In the rows, zero is written as 128.
One turn sends every row of this set to another row. A few are shown first. Where does it send the rows asked after them?
pid: 157 108 142 108 108 115 114 122 109 102 145 85 150 164 133 129 158 108 111 121 139 110 138 145 142 120 76 121 130 113 166 144 137 146 109 149 119
Bako: 153 112 104 99 109 126 109 125 137 128 144 128 153 126 102 101 154 109 112 103 137 146 98 147 151 82 126 133 129 169 146 113 122 159 141 138 152
Sepid: 150 115 127 102 124 103 147 118 124 115 130 131 126 155 121 136 161 144 139 162 89 127 106 137 134 67 96 129 114 131 152 145 133 121 131 110 135
fozul: 152 116 92 107 113 115 103 123 133 126 141 125 151 137 107 103 150 125 116 99 131 141 89 147 149 91 130 126 133 167 130 107 124 151 137 143 146
pev: 143 114 86 110 131 146 105 141 84 129 159 133 144 156 134 131 152 133 127 107 135 126 136 130 158 122 104 127 125 139 147 137 123 153 150 118 144
Roru: 144 108 143 103 95 128 138 138 109 99 101 80 153 138 103 120 158 123 104 131 90 138 141 149 132 102 105 123 147 132 154 144 126 140 120 124 129
Sov: 147 109 94 103 128 154 94 132 82 133 152 127 148 147 139 131 153 113 127 100 136 107 129 135 170 111 114 122 113 135 138 123 130 144 147 114 144
ran: 166 100 145 99 111 114 118 117 124 113 143 86 131 164 128 124 168 105 112 122 132 107 142 136 151 116 71 127 118 112 163 147 154 143 113 147 132
gutof: 142 116 124 103 118 120 109 141 112 105 131 85 139 121 133 127 183 122 120 120 121 120 133 172 151 122 122 125 138 143 148 135 157 177 114 159 143
mep: 142 117 129 109 119 105 135 120 131 124 142 120 125 158 116 139 167 141 131 144 83 120 106 146 131 62 100 148 108 129 144 133 141 110 139 109 137
dumar: 144 109 125 109 113 119 141 117 141 103 150 143 140 159 119 140 160 135 136 153 82 107 99 140 132 78 99 143 113 123 143 132 133 118 124 123 154
bigi: 120 110 77 88 131 143 138 122 132 119 135 136 140 154 132 128 166 102 117 141 118 104 151 135 147 115 101 141 105 139 170 146 119 141 117 106 123
pon: 161 118 161 111 134 140 122 111 148 120 109 125 125 134 115 112 143 119 135 137 106 130 103 116 165 88 114 135 122 160 131 127 144 139 120 143 147
Razur: 151 105 94 107 100 136 108 124 138 119 167 140 164 147 105 108 155 121 117 103 125 126 95 139 150 89 132 136 135 170 130 107 119 148 135 140 151
mupo: 132 109 82 109 124 156 95 140 96 109 169 140 157 165 137 127 158 127 123 108 119 105 124 130 157 113 111 133 127 133 128 124 123 138 144 115 154
Zef: 146 113 142 112 129 142 118 117 159 104 127 144 143 154 106 117 142 131 128 134 102 124 95 113 157 94 110 140 131 161 120 126 133 142 116 148 160
rif: 145 117 147 118 144 130 127 127 158 124 114 135 130 137 113 110 150 137 133 128 106 144 102 124 166 93 100 133 139 162 134 132 137 146 126 149 153
Fof: 150 122 149 103 109 121 107 147 135 120 136 92 147 122 128 97 185 131 118 142 124 150 143 143 154 93 112 114 143 115 130 121 143 139 118 145 119
Mido: 135 104 78 105 132 141 93 136 91 136 156 135 147 152 129 132 152 126 121 106 135 120 126 134 159 119 108 133 127 124 133 124 119 149 149 115 151
keta: 136 114 90 91 121 146 143 119 123 121 134 126 143 153 138 129 159 106 131 132 111 97 146 137 151 117 102 136 102 132 179 135 119 125 114 100 118
riba: 138 108 99 108 134 145 90 142 87 133 156 124 144 164 129 137 156 129 122 102 129 111 131 123 156 115 110 143 125 135 131 130 132 141 155 108 147
tugab: 170 99 139 103 105 119 117 125 124 105 142 80 142 162 120 125 168 118 105 141 142 106 144 144 139 120 79 120 129 115 166 156 140 145 124 137 126
Minam: 134 113 93 101 130 141 88 146 83 130 155 135 148 156 134 119 158 118 115 106 138 119 135 134 159 105 106 128 118 136 126 128 126 146 146 114 154
Lumo: 116 113 91 101 125 143 136 123 147 122 135 124 136 165 124 128 163 115 121 125 107 107 146 132 146 111 108 155 115 140 180 141 123 127 124 103 109
sim: 133 111 123 93 90 133 113 140 118 114 136 104 144 123 95 156 159 130 120 111 133 123 168 154 150 111 93 107 119 114 154 128 142 156 126 141 128
vunel: 144 106 97 103 107 120 109 132 128 133 145 134 151 137 104 108 154 126 126 95 146 135 93 146 164 84 128 118 131 169 149 119 135 162 141 141 141
Mapeg: 119 110 76 93 129 130 128 126 126 114 134 135 143 171 130 126 157 114 121 132 115 101 138 138 142 120 96 143 106 126 175 139 113 132 116 107 119
kini: 158 119 113 105 107 133 108 121 127 136 148 121 154 121 107 103 152 110 126 93 131 134 105 150 163 83 132 127 124 169 141 103 130 145 137 141 143
defu: 130 106 112 90 87 134 120 127 107 118 143 108 138 116 100 159 164 121 124 117 117 133 168 144 156 101 104 112 120 109 154 121 145 156 120 144 123
biso: 150 104 138 94 87 124 147 121 103 111 102 81 152 142 91 129 158 107 111 127 91 137 136 134 143 101 114 124 145 141 152 139 132 150 112 128 128
rogis: 120 114 79 101 118 150 142 125 144 112 146 147 152 165 130 132 163 118 129 139 102 95 132 135 146 116 104 143 114 133 156 136 124 127 111 110 127
Mumul: 146 103 143 111 143 125 112 116 162 112 110 137 128 141 110 110 141 127 120 138 102 140 96 121 161 90 102 139 136 150 128 128 128 142 121 148 150
nub: 140 119 134 113 121 116 120 126 108 105 126 81 150 133 134 131 168 117 113 117 117 120 124 163 147 116 122 115 146 143 134 127 154 170 104 164 126
topit: 144 117 101 109 101 123 107 127 143 134 154 121 146 141 92 110 156 120 123 92 138 136 99 149 149 83 134 141 126 166 149 112 136 151 145 134 140
nogi: 146 114 155 112 110 120 109 130 133 108 144 97 149 126 136 109 176 123 116 139 116 150 141 141 154 90 98 116 143 103 142 120 130 135 119 153 112
kelan: 139 113 148 118 144 143 108 122 158 124 114 126 115 142 108 121 143 130 129 130 106 132 108 115 163 92 112 149 136 158 130 136 146 142 132 142 146
menuf: 159 115 150 99 102 124 107 134 125 119 146 95 140 132 129 97 184 120 118 131 122 163 148 122 154 92 106 123 141 109 138 116 143 138 124 145 124
vudi: 131 106 122 106 94 140 116 125 116 117 146 102 155 116 103 156 152 121 122 115 128 133 154 147 154 109 97 108 133 106 151 121 130 160 124 155 117
gilib: 139 119 126 99 119 121 121 134 107 114 127 87 142 139 140 116 183 103 112 106 115 118 136 159 159 123 127 131 137 147 140 130 156 172 102 153 133
Rurak: 153 113 144 103 119 113 146 116 126 126 129 127 134 149 123 137 159 121 139 150 83 111 110 143 138 70 94 133 100 121 150 135 134 110 123 112 136
kef: 142 112 126 97 125 103 149 120 129 119 133 133 128 150 116 133 160 123 128 151 88 120 115 151 130 67 84 134 101 122 148 139 131 115 126 116 154
dotog: 144 111 142 110 96 127 145 124 103 110 113 84 164 141 109 139 156 119 108 139 92 133 145 139 136 107 109 119 147 130 152 139 117 148 117 134 117
Vum: 141 106 122 104 129 101 142 116 130 125 128 136 133 159 114 140 155 137 130 158 80 119 108 142 130 79 93 137 112 122 144 136 119 118 125 115 143
Mot: 149 117 149 107 141 132 119 118 153 121 100 133 125 143 105 118 139 117 122 145 112 132 105 115 158 92 99 138 128 156 120 137 141 145 121 143 155
pivik: 121 105 91 96 129 134 145 133 133 124 131 133 147 168 130 124 163 125 128 129 117 106 142 137 152 107 90 134 114 136 181 147 115 131 121 98 117

Bako goes to -> kef
kelan goes to -> Lumo
Vum goes to -> Mido
Now find these:
Zef goes to -> rogis
dotog goes to -> vudi
sim goes to -> Fof
ran goes to -> gilib
pev goes to -> rif
Rurak goes to -> Sov

One turn sends every row of this set to another row. A few are shown first. Where does it send the rows asked after them?
Lus: 119 126 103 115 113 120 148 129 132 157 115 124 143 161 160 106 112 123 150 142 115 113 131 141 127 137
Duduf: 106 113 106 108 115 92 128 102 138 130 120 147 157 160 163 129 160 131 109 118 115 130 155 108 146 129
ner: 114 130 120 130 164 131 117 110 135 126 136 101 144 142 154 143 94 108 114 129 143 112 164 108 156 136
vela: 116 130 107 135 103 133 150 113 139 159 114 135 152 149 128 132 131 108 132 116 100 117 164 130 137 119
zet: 97 135 102 144 124 136 147 99 132 124 123 115 153 177 142 149 153 139 117 111 138 141 141 131 148 125
zomav: 118 149 128 117 154 122 140 125 128 110 134 96 126 167 160 145 123 95 109 152 116 140 144 123 167 137
figi: 103 126 123 145 100 97 116 127 129 107 136 107 121 147 133 116 135 109 153 121 125 90 143 125 132 142
Rimip: 132 124 92 113 103 128 148 88 134 149 119 138 113 163 145 124 119 90 137 144 108 117 137 122 152 138
Favaz: 101 139 122 123 154 102 125 126 123 140 129 98 173 155 164 129 120 152 121 124 124 131 127 128 138 125
feni: 126 139 99 123 137 80 127 107 101 124 141 89 145 140 150 127 148 99 119 155 123 132 131 128 159 121
mudi: 104 125 119 139 126 132 99 97 138 133 140 120 147 177 163 131 131 149 141 97 121 135 156 113 150 138
Suve: 99 108 114 130 88 129 122 79 127 144 112 123 127 154 131 139 125 148 144 118 127 104 135 106 149 137
doren: 136 144 89 117 149 115 135 93 137 155 140 98 166 151 157 133 139 133 106 134 103 136 138 121 157 119
vufe: 111 128 101 103 150 111 119 108 118 146 139 104 149 161 186 120 127 137 122 142 124 139 118 125 143 147
merem: 121 126 106 127 137 119 106 103 115 131 156 93 122 135 145 132 113 83 147 135 112 109 117 133 155 154
Nafib: 90 110 141 116 146 100 109 117 128 114 139 103 141 152 148 159 140 133 126 127 119 127 134 107 168 152
goka: 91 140 110 132 86 122 132 92 110 127 110 118 121 166 138 114 153 130 118 133 119 131 115 119 143 124
Lekap: 88 106 114 124 153 106 144 113 134 125 135 103 155 163 151 138 166 105 116 119 143 138 129 116 148 138
gopor: 100 118 106 137 107 105 117 84 121 144 110 124 158 149 112 119 134 140 147 121 131 126 117 114 143 118
vabe: 96 115 143 112 119 112 120 94 145 138 117 124 150 139 164 136 139 131 108 127 86 113 120 108 156 127
pidim: 133 136 98 140 119 134 124 99 108 128 139 93 116 155 131 153 103 112 142 127 108 112 128 139 162 150
gat: 118 125 118 144 138 97 116 91 140 101 145 92 148 140 122 157 152 114 117 123 109 117 140 107 171 126
dode: 105 121 108 139 109 128 114 109 145 139 139 135 158 143 152 115 121 124 135 93 106 96 146 118 126 144
nug: 125 144 108 103 107 109 133 97 117 123 124 85 105 138 157 136 130 94 109 152 130 105 143 133 155 129
zoma: 105 146 118 143 120 146 130 127 140 121 138 128 130 176 168 119 129 117 112 109 94 119 143 120 137 148
zuku: 120 134 132 131 128 120 113 103 129 121 112 87 119 133 145 112 92 109 125 155 124 94 134 116 150 120
Lod: 131 113 86 130 131 110 134 108 116 113 131 117 132 167 134 142 117 86 152 138 140 132 141 141 155 151
Zagu: 101 126 139 109 105 105 135 115 147 129 111 116 155 159 166 134 144 135 122 139 116 132 166 100 153 118
Kes: 118 134 117 141 157 124 150 133 135 108 137 105 145 140 156 133 116 88 100 144 112 109 133 124 144 135
kof: 113 128 106 108 122 94 117 81 107 140 128 85 132 132 127 140 127 123 131 147 152 119 148 108 164 119
Lipiz: 123 129 98 158 101 126 134 88 136 112 125 110 128 139 119 117 136 86 129 133 120 97 144 123 141 119
nite: 108 122 111 136 110 107 109 86 139 117 135 130 111 142 130 130 151 86 121 109 127 95 155 122 154 131
Gol: 119 130 122 137 130 91 124 118 111 97 140 77 158 148 146 141 116 129 134 151 111 122 118 102 163 141
viged: 122 129 102 128 127 116 106 85 133 130 124 145 119 138 136 110 100 115 128 145 110 94 115 122 141 136
runak: 122 114 115 108 119 94 116 99 131 115 109 136 138 145 154 105 108 107 129 164 136 116 155 111 145 122
Keke: 91 122 109 141 138 137 127 95 120 133 140 105 141 158 148 160 146 110 117 97 109 131 106 136 155 146

Keke goes to -> gat
goka goes to -> vabe
Rimip goes to -> dode
Now find these:
Duduf goes to -> Favaz
vufe goes to -> Kes
Gol goes to -> nug

